Each path below is one point turned by a fixed rotation once a step. After each direction that follows a path, write how fast that rotation turns it, in deg/step (0 if it stays still).
Each turn is a multiple of 5 degrees from 10 to 175, or 0.
Each row of a path follows its step; steps can be skipped.
path 1
step 0: [8.3 25.0 7.0 1.2 9.8 5.6 -23.1 12.4 7.7 -5.6 10.8 -2.3 -22.5 -24.3 -5.1 2.2 -18.1 21.1 14.3 44.0 2.1 -11.2 7.6 -0.5 -2.6 -1.9 9.8 -4.9 -7.7 -14.0 2.1 -0.3 -9.5 -0.4 27.6 14.0 -15.7 -0.8]
step 1: [3.9 0.2 -12.0 -4.5 -3.6 -3.2 6.4 5.3 -9.1 -14.7 -0.5 2.5 9.1 28.8 -25.7 -0.2 -24.6 0.8 16.8 18.6 -13.3 1.3 -1.4 25.5 13.7 19.3 4.2 -17.7 7.7 -6.5 38.4 6.6 29.5 -0.7 9.9 -6.0 -1.9 1.3]
step 3: [17.3 10.4 4.3 -1.9 -18.5 3.3 3.1 -4.5 -10.7 -18.3 6.0 -15.8 -8.8 -4.9 14.5 5.4 -30.6 0.1 -2.2 -4.3 -11.1 -8.8 -4.1 8.9 -31.5 4.1 33.1 9.2 -38.1 -19.1 -2.8 -10.7 -11.2 -10.6 -1.2 -8.0 -1.8 -1.3]
step 5: [-15.1 8.7 -19.4 29.5 11.3 -19.6 -9.5 -0.1 -14.0 -38.9 -23.9 -4.7 -25.1 -0.1 -7.8 6.9 -12.9 -10.6 2.4 12.1 -5.1 16.0 15.5 -15.3 8.0 -2.7 -4.6 -12.5 5.1 -15.4 8.3 -2.0 3.0 -6.8 -1.3 9.6 -20.7 5.0]
step 6: [-9.4 -9.9 5.9 11.7 -7.8 8.2 16.4 23.5 9.1 -3.6 -2.2 -17.0 -19.5 12.8 3.0 -6.4 1.3 -16.8 11.2 9.0 -13.4 17.4 16.2 16.3 9.5 3.6 21.8 14.7 -24.2 -6.1 21.8 -20.7 7.3 21.5 -5.8 -20.5 -0.3 -21.2]
step 7: [11.7 15.6 -2.9 4.8 16.3 14.2 4.7 -6.0 -11.1 7.7 -9.0 -14.6 2.9 -16.6 -5.8 6.2 -16.0 -1.3 30.3 3.9 3.4 -3.7 -25.6 8.0 -12.8 -13.0 11.6 5.5 5.2 -2.9 -21.8 -24.6 2.1 22.6 22.0 -14.7 -31.9 -13.2]
step 8: [-13.6 19.3 7.8 0.4 -7.8 -1.1 -8.9 27.0 -20.1 -13.6 16.9 -8.3 -16.5 -17.1 0.7 -5.1 -20.4 15.8 11.9 28.5 -0.9 -2.1 -6.0 16.0 -12.5 -7.9 -7.6 -21.6 -3.8 -20.5 8.9 20.0 7.1 -19.4 27.4 -2.0 2.4 -0.4]
step 9: [5.1 2.8 -12.6 21.3 -12.4 -8.3 14.5 6.6 -12.2 -21.3 3.9 -30.7 9.2 25.2 -15.7 9.6 -11.7 15.3 11.8 15.6 -23.5 -13.1 0.7 15.2 22.6 22.3 -1.2 -6.0 16.8 16.5 17.1 -5.8 6.2 11.9 -5.5 8.4 3.2 -4.4]
step 11: [28.2 -3.2 12.1 -5.4 -11.3 3.6 6.8 10.0 -9.9 -24.3 -10.2 26.6 -11.2 -5.2 -0.9 6.0 -26.5 4.2 7.1 6.6 -11.1 -14.9 -10.8 5.4 -10.7 0.9 35.6 6.7 -30.6 6.2 8.7 3.8 -3.4 -2.6 18.0 -24.4 -2.9 -5.3]
step 12: [-16.7 -9.4 -11.9 24.3 1.8 -17.2 15.9 2.0 -12.4 -1.1 -19.2 10.8 9.1 -3.7 -7.0 -2.2 -19.3 39.5 2.8 2.9 8.2 16.2 -19.4 15.0 -4.0 8.2 -1.4 -34.4 -1.1 -11.2 8.8 -13.0 -10.4 9.7 8.7 3.2 -21.0 -3.2]
step 13: [-14.3 16.1 -6.9 32.1 -1.9 -19.4 -8.5 12.0 -8.2 -24.9 15.3 -3.5 -19.6 -8.1 -9.2 -0.4 -20.4 -21.9 8.0 3.8 -6.7 0.1 23.4 -5.3 2.8 8.6 0.5 7.3 -7.9 -25.4 12.4 -24.2 -6.6 4.8 -2.8 27.4 -1.3 -2.3]
[4.0 -0.8 -2.2 -6.1 -2.3 2.7 0.9 -7.3 6.1 9.2 5.9 -0.6 -11.3 -0.4 -0.7 5.0 -4.8 1.7 10.5 -3.4 -1.5 -3.4 0.9 0.3 2.5 -0.1 2.8 7.3 -7.3 -3.7 -8.7 3.6 -3.3 4.6 -3.4 2.0 -2.8 -0.7] -> 100
[0.7 4.8 1.6 -0.2 4.3 6.6 2.0 -0.1 0.0 7.6 -13.0 0.6 -1.5 6.9 -6.8 1.8 -0.6 -7.3 -2.8 -4.8 -2.7 2.7 3.8 -0.4 6.7 -1.9 2.3 8.8 -2.3 2.0 5.2 0.5 0.7 -6.0 1.0 -11.7 -0.6 -1.1] -> 85
[6.3 -5.5 0.6 -2.8 1.8 5.0 7.6 8.5 3.2 -3.2 -2.4 -0.1 1.8 -2.5 -4.8 0.5 4.2 4.4 0.2 -10.8 -7.6 -0.1 -2.4 8.0 -0.9 11.7 -0.8 -0.4 1.5 1.5 1.6 4.7 6.5 9.1 -1.0 0.4 1.7 -1.3] -> 140
[0.7 -0.9 6.3 0.1 0.0 -2.0 6.7 -3.5 1.2 -6.2 -1.4 7.7 -2.7 0.2 6.1 9.3 -4.1 -6.1 -8.9 -7.3 3.3 5.7 3.0 3.3 1.4 0.1 -3.4 -3.7 1.1 -11.4 -2.3 -6.0 -3.5 1.4 -5.9 0.8 -4.1 -5.3] -> 40
[-1.0 -5.4 -3.1 3.3 -0.2 -8.2 -1.4 -1.0 6.4 -3.0 -7.5 10.1 -4.5 -10.1 -1.4 -2.2 8.5 3.9 3.0 1.3 -3.0 5.1 -0.2 -8.8 2.2 1.0 6.6 -1.0 -5.7 2.8 4.8 -2.8 -4.7 3.0 -3.7 -4.3 -4.9 -0.5] -> 55
[-9.8 -5.8 5.1 0.6 3.0 4.7 -4.8 8.0 -3.6 -3.2 0.3 -6.3 1.4 2.5 8.5 5.7 3.0 -2.7 10.5 -6.7 2.8 5.5 -1.7 -7.9 2.7 2.1 3.1 2.4 2.1 -4.0 -2.3 0.5 -0.2 2.6 1.7 -3.0 -4.0 8.1] -> 40
